(in the rows, 128 means zero)
runs of hidden systems
q316, trace 1 (10 x 18)
[[167 152 104 139 120 184 118 101  96 137 106 119 129 105 154 124  71 179]
 [118  98 134 158 126 147 108  94 163  88 136 154  90 108 114 195 141 163]
 [107  98 144  42 112 115 133 161 158 106 106 127 148 114 112 144 176 109]
 [132 152  53  90 165 139 144 149  99 136  98 126 154 102 129  98  88 114]
 [140 115  77 206 183 116 142  90 132 116 151 109 100 114 123 136 132 141]
 [119  92 151 126 103  98 158 127 130 147 152 105 127 161 115 139 221 147]
 [100 167 116  90  90 124 159 181  72 165 139 167 157 144 135 114 120 132]
 [125 176 128 188 161 111 119 151 120 111 154 149  83  99 135 107  76 121]
 [149 130 191 146 145 125  93 108 165 136 122  95  80 144 127  99 188 118]
 [119 157 149  85 106 178 120 104 110 164  98 140 176 190 137 137 143 107]]
q146, trace 2 (10 x 18)
[[129 110 183 144  70  88 140 172 112 116 162 104 145 119 136  88 161 149]
 [167 160 147 123  95 168 119 159  88 146 139 164  86 103 138  84 104 162]
 [125 163 143 149 139 161 110 113 181 129 115 178  71 114 148 166  96 123]
 [ 91 155 168  80 150 129 103 118 169 109  93 119 135 151 123 164 179  94]
 [118 137  97  68 154 152 111 109  71 123 105 107 185 158  95 127 126 113]
 [142  68  75 155 136 114 135  95 117 118 140 111 158 125 112 149  55 119]
 [145  49 140 152  88  85 159 142 174 122 144  98 136 106 140 119 150 140]
 [150 138 134 125  85 155 155 167  99 130 137 141 127  92 149  82 188 183]
 [138 192 115 153 150 159 138 138 107 113 149 169  70  97 134 147 104 159]
 [102 157 147 106 175  97 118 126 180 141 118 134  60 139 121 165 135  92]]
q929, trace 3 (10 x 18)
[[116 201 118 175 159 171 111 113 103 121 112 139 172 142 155 100 108 111]
 [153 144 195 156 133 135  98  84 128 104 150  96 110 174 114 155  92 105]
 [120  77 172  89  64 115 108 120 144 179 116 128 146 173 128 132 113 114]
 [111 101  92 133  93 151 119 143 124 118 104 163 197  97 148 113  72 133]
 [184 114 141 133 134 153 123 124 142  53 133 102 119  72 126 133  87 142]
 [168  96 146  58 106 146 136 109 153 146 104  95  87 119 124 155 164 168]
 [ 68 119  71  97 126 135 139 128 126 142  98 160 152 107 125 176 160 167]
 [ 95 136  93 133 185  91 132 156 122  61 148 132 125  91  93 143 125 110]
 [166 117 116 107 177  91 143 137 129 154 143  86  69 135 105  90 157 102]
 [121 130  81 174 134 131 166 107 119 198 127 130 135 160 151 112 178 149]]
q585, trace 4 (10 x 18)
[[130  91 107 209 126 117 147 123 124 137 174 149 102 120 120 105 184 156]
 [126 174 171 133 105 121 181 165 118 119 174 145 124 159 137 135 189 114]
 [117 220 137  97 143 124 130 152  74 161 123 122 107 143 137 114 105 137]
 [111 145 133 167 173 132  54  91 127 158 111 136  80 140 113 103 115 125]
 [129 105 177 141 127 151  97  95 173 129 123 143 149 180 125 122 160  67]
 [143 139 138 100  92 159 149 120 118 131 111 116 206 162 152 139  78 102]
 [139 100 120 153 100 123 103 109 113 122 120 105 136  98 140 135  36 173]
 [141  60 162 132  85 124 101 133 174 108 132 139  92  86 124 124 144 162]
 [139 136 127  66 104 171 167 165 159 101 112 164 138  94 146 143 171 129]
 [125 177  73 102 182 135 153 126 115  92 108 104 128  88 130 169 104 148]]
q533, trace 5 (10 x 18)
[[165 106 135 157 133 121 101 105 108 157 120  67 113 124 134  56 147 163]
 [140 107 114 162 103 193 144  96 129 152 146 194 141 163 130 137 174 131]
 [ 99 177 167 109 106 118 158 160 134  86 151 153 136 131 136 190 110 116]
 [118 157 156  79 144  90  80 148 113 137  98  80  92 101 122  96 106 149]
 [141  81  87 156 160 160  87  91 148 165 103 153 114 125 118  82 139 115]
 [137 110 128 158 127 146 175 109 166  87 152 142 179 154 138 171 127  79]
 [129 155 156  75  99 101 153 145  82 112 135  68 156 141 126 157 102 155]
 [118 101  96 124 116 121  88 135  84 178 120 149  89  98 109  90 110 184]
 [132  89 121 184 128 136 138 140 189 114 151 186 109 105 137 108 158 100]
 [159 177 166  96 134 144 175 138 159  89 118  88 153 135 158 147 165 105]]
q146, trace 6 (10 x 18)
[[135 150 114 123 180 141  83 134 109  82 121 127  80  71  98 108 129 151]
 [157 107  92 102 175 146 148 108 162 147 140 161  71 145 101 151 147  83]
 [ 91 151  91 118 138 108 190 134 151 152 108 114 181 150 160 156 163 108]
 [103 147 112 164 159  87 117 128  72 110 131  63 168 124 121  90 133 152]
 [163  81 123 167 133 108 116 116  97 157 179 132  75 142  94  83 109 123]
 [132 121 147 152  72 126 174 151 169 175 148 180 116 147 170 123 133 110]
 [102 208 185 145 108 138 116 154 132 110 104 114 154 117 173 115 140 151]
 [137 158 165 114 157 158  52  99  92 112 122 122  83 139  90 125 108 135]
 [121  84 120  90 123 147 114  97 156 157 126 178 115 168 102 175  98  80]
 [ 98 111 128 105 102 118 150 138 164 101  98 110 221 128 153 149 121 105]]
q831, trace 7 (10 x 18)
[[161 160 113 121 133 122 175 145 158 154 100  84  93  87 179 117 145 169]
 [ 90 156  97 165 153 156 115  96 115 111 113 134 130 113 128 165 182 187]
 [109 139 148 116 157 124 125 128 102  84 177 159 111 165  71 165 158  85]
 [125 140 109  68 154  87 154 160 129 177 122 122 113 156 120 107 114  67]
 [103 115  75 184 143 110 118 112 133 180 100 116 161 128 158  85 111 135]
 [146 117 166 210  97 153 118  99  99 109 171 126 156 156 131 108 140 142]
 [155 160 190  77  65 149 149 153 101 142 150 140 114 156 135 145 115 132]
 [ 82 154 128  85 116 119  95 153 157 154  78 155 108  90 150 143  83 147]
 [115 111 141 166 166 138  59 109 176  83  98 127 122  92 123  99 143 115]
 [191 107 138  96 142 181 146  94 140  99 130 100 150 154 117 126 167  95]]
q316, trace 8 (10 x 18)
[[114  60 130 174  87 134 128 127 185 115 134 173 147 107 141 135 146 131]
 [157 136 149  87  92 144 169 172 131  81 119 105 175  92 157 110 151 141]
 [159 172  90  98 151 162 137 122  96 134 110 116  85  90 133 141 101 183]
 [ 86 117 102 147 172 124 105 100 159 119 122 158  80 116 103 176 169 141]
 [ 93 111 127  84 146  98 142 154 134 111 129 122 171 151 101 119 194  79]
 [150 151  79 116 152 113 168 145  73 156 142 106 153 144 127  92  86 102]
 [135 118 114 218 139  99 137 100 129 162 161 119  82 135 137 126 109 155]
 [104 110 195 149  71 114 123 140 140 142 148 137 131 151 135 119 202 148]
 [131 184 161  78  91 162 133 173  89 127 128 163 149 138 139 107 109 113]
 [146 178 135 146 169 143  99 115 143 112 122 132  77 108 140 136  54 113]]
q533, trace 9 (10 x 18)
[[143 180 106 167 125 120 171 159  64 141 161 123 122 117 148  98 100 161]
 [141 143 172 198 109 128 110 118 127 147 156 135  65 128 142 103 149 170]
 [111 159 189 120 107 163 105 129 161 144 112 166 121 160 142 122 192 105]
 [106 198 139  87 161 164  97 130 127 105  93 152 146 141 129 148  96  88]
 [125 115 134 127 165 106  70  91 131 116 113  90 117 131 101 139  47 106]
 [136  36 126 131 101 109 110 102 149 157 119 110 168 155 121 104 111 104]
 [143  98 100 121  76 151 176 152 114 113 139 154 203 117 146 124 111 128]
 [161 135 132 125  95 130 159 156 105  86 150 118 112  70 140 146  95 189]
 [141 102 145 113 115 124 113 131 154 148 115 121  58  88 129 125 179 190]
 [101 132  96 100 162 154 134 130 171 132  99 170 120 117 126 137 208 114]]
q929, trace 10 (10 x 18)
[[ 84 195 148  86 141 102  98 174 101 113 109 122 105  91 126 127 111 154]
 [123 120 118 130 183 141  60  97 148 146 108 151  64 124  99 112 133 109]
 [135  99 108 144 153 140 159  96 181 133 126 130 163 169 135 142 163  67]
 [117 149 121 124 122  93 173 140  87 117 138  66 203 155 141 131 109 122]
 [133 113 134 152 108 105  98 126  60 144 159 115  95 122 103 109  79 178]
 [149  78 145 157  86 149 127 135 164 145 154 196  81 114 130 113 146 134]
 [134 167 139 102 111 164 170 168 171 112 102 149 165 107 175 120 161 109]
 [119 209 134 100 166 147  99 117 101 107  88  85 134 117 134 143 107 151]
 [108  95 138 127 156 120  67  72 133 137 126 122  84 157  82 171 120 129]
 [106  50 109 116 114  96 150 135 167 143 137 150 166 155 114 134 143  74]]
q585, trace 11 (10 x 18)
[[139 138 148 142 106 118 161 146 193 125 138 160  97 112 164 167  70 105]
 [114 154 151 103 122 111 117 146 163 120  68  67 150  88 170 109 146 162]
 [144 107  99 107 151 187  89 100  84  99 115 133 133 107  87 115 165 162]
 [137  98 105 122 148 132 157 108 146 106 166 166  98 145  94 202 107  92]
 [ 87 125 120  99 122  53 167 164 166 153 110  92 150 128 152 141 116 108]
 [121 116  84 147 139 122 115 147  82 134 115 108 164  96 127  49 156 161]
 [177 114 121 186 138 163 151 106 104 107 191 160  91 138 107 125 152 128]
 [120 170 171 115 104 102 180 141 151 157 149 125  95 168 149 181 139 122]
 [ 67 185 135 101 129 108  87 156  92 160  84 119 147 123 140  99 123 153]
 [144 116 122 164 170 163  60 106 109 104 135 153 111 122  94  76 119 102]]
q831, trace 12 (10 x 18)
[[ 67 153 112 120 119  99 179 166 147 156 127 157 155 145 148 145 174 110]
 [ 93 186 114 165 172 107 109 152  80 107 132 118 158 122 129  84 105 111]
 [172 134 146 152 146 150  95  85  99 175 145 125  75 172 112  96 116 117]
 [112 115 159 124  74 143 140 113 164 186 115 159 145 178 157 151 149 116]
 [ 80 155 159 128  98 117 105 159 125  91 109 127 203 115 151 121  92 121]
 [171 125 156 112 139 148  65 118 104 106 120 104  98 105 107  91  74 135]
 [170  70 131 100 105 167 122  91 184 161 104 142  90 128 134 150 139 136]
 [ 99 108 125 120 106 124 164 139 176  80 110 123 195 104 153 172 149 130]
 [139 137 114 106 160 111 126 148  83  58 142  80 141  89  99 121 106 143]
 [169  88  86 107 150 128 139 110 115 164 146 132  49 116  94 133 134 151]]

runs to name
trace 13 (2 x 18)
[[164 135 135 134  86  99 194 155 139 160 136  89 111 108 177 125 110 169]
 [ 90 162 136 158 105 141  95 133 107 145 106 144 108  95 150 119 152 212]]

q316
trace 14 (2 x 18)
[[100 131 114 144 115 173  88  94 113 128  92 138 205 144 142 131  87 130]
 [152  87 185 138  95 123  89 106 126  91 157 113 130 145 105 141  64 113]]

q831
trace 15 (2 x 18)
[[121 111 123  59 142  95 152 155 139 118 110  85 172 137 117 118 174  90]
 [138 141  52 132 154 126 152 123  68 167 128 115 147 132 128 104  86 139]]

q316
trace 16 (2 x 18)
[[113 101 139  95 102  90 146 157 153 163 148 161  55 117 112 162 149 147]
 [ 75 160 117 115 132 116 117 181 149 144  90 159 155 103 152  80 158 110]]

q316
trace 17 (2 x 18)
[[143 154 156 131 102 132 174 151 179 163 118 139 150 154 183 106 139  79]
 [120 194 162 157 125 153 101 102 100 127  98  79 163 142 162 115 134 168]]

q146
trace 18 (2 x 18)
[[140 118 169 161  99 173 120  87 144 117 117 111 180 162 151 123 187 136]
 [129 141 157 114  90 147 130 116  56  98 162 120 144 151 103 171 118 173]]

q146
trace 19 (2 x 18)
[[138 151 140 104 159 163 115 132 125 130 149 186 101 167  97 116 137  54]
 [133 163 125 106 134 136 162 108 152 153 101 105 167 174 161 162  85  82]]

q146
trace 20 (2 x 18)
[[167  94 201 103  91 119 103 122 134  96 149  98 133 150 114 130  81  97]
 [158  88 142  74  60 170 116 117 141 161  93 134 137 118 147 133 107 164]]

q146
trace 21 (2 x 18)
[[125  83 125 102 117 111 123 135  92 111 154 125  86 102  79 142 178 186]
 [131 113  79 104 140 134 177 174 141 125 153 197  97 100 111 128 161 107]]

q831
trace 22 (2 x 18)
[[ 97 196 178 163 126 117 113 153 121  76 126 111 166 116 157 122 107 129]
 [168 127 173  95 144 139  67 101 109 132 125  96  71 142  95 107 104 123]]

q146
trace 23 (2 x 18)
[[131 170 109  64 191 151 113 129 148 111  77 116 116 108 122 126 147 104]
 [131 120  59 119 195 149 131  75 124 136 105 107 144 151 106 150 141 108]]

q146
trace 24 (2 x 18)
[[129 149 196 113 119  82 114 146  90  99 157  65 109 137 110 128 128 146]
 [136 116 136  88 113 150  79 122 109 195 115 168  74 146 107  98 112 127]]

q316
trace 25 (2 x 18)
[[152  93  64 118 131 150 132  88 101 147  99  90 151 111 130 137 104 180]
 [124  77 110 163 112 119 153 114 122  82 170 131 124 102 106 182 146 176]]

q929
trace 26 (2 x 18)
[[165  64 155 143 128 144 100  85 192 117 112 102 134 137 130 115 135  98]
 [134 107 112  76  96 169 162 110 130 122 106 124 204 152 138 168 134 119]]

q533
trace 27 (2 x 18)
[[148 187 173 128 153 131 145 124 171 126 119  99  71 130 154 139 176 129]
 [ 87 178 125 110 172 146  90  89 118 159  82 110 129 167 124 143 167 128]]

q533
trace 28 (2 x 18)
[[133 131 111 148  92 169 123 108  97 138 104 124 202 132 161 116  80 156]
 [159 101 139 164 107 149 131 112 126  68 165 140 105  95 117 173  90 164]]

q316
trace 29 (2 x 18)
[[130 101 141  92  84 122 188 150 154 101 135 118 191 138 142 159 158 108]
 [141 150 109 103 117 128 136 145  80 107 108  75 152  80 141 114 108 194]]

q146
trace 30 (2 x 18)
[[142 120 127 170 111 151  95  76 110 195 111 115 122 157 148 105 101 161]
 [111 104 167 177  77 157 118 108 140  97 156 177 157 147 131 168 132 135]]

q316
trace 31 (2 x 18)
[[111  87 100 126 141  85  97 145  61 127 150 116 134 117  77  85 113 139]
 [187  85  93 167 129 147 164 130 134 145 172 170  78 114 122  99 124 121]]

q929
trace 32 (2 x 18)
[[151 143 145 135 108 132 169 103 132 144 109  53 173 155 170 133 163 154]
 [ 98 124 125 155 108 117  96 111  55 138 144 116 123 126 104 135 133 208]]

q146
trace 33 (2 x 18)
[[116 113  65  97 122 155 161 160 109 105 143 197 142  97 109 156 114 128]
 [138 133 115 165 170  73 160 150 160 102 157 113  82  97 130 134  88 100]]

q831
trace 34 (2 x 18)
[[ 98 150 131 121 159  99 143 153 154  81 116 104 196 133 139 122 125  63]
 [177 137 112 114 147 137 128 108  64 125 134  62 145 140 114 101  86 134]]

q533
trace 35 (2 x 18)
[[116 156 145  92  79 146 163 145 156 155 120 173 132 143 160 184  86 120]
 [ 82 156 150 110 138 113  77 135 156  91  70  94 160  90 145 136 107 143]]

q146
trace 36 (2 x 18)
[[132 164 157 102  91 124 163 193 105 137 154 158  89 111 134 105 173 154]
 [131 197 126 132 164 151 117 143 150 147 103 152  60  96 155 107 145 141]]

q533
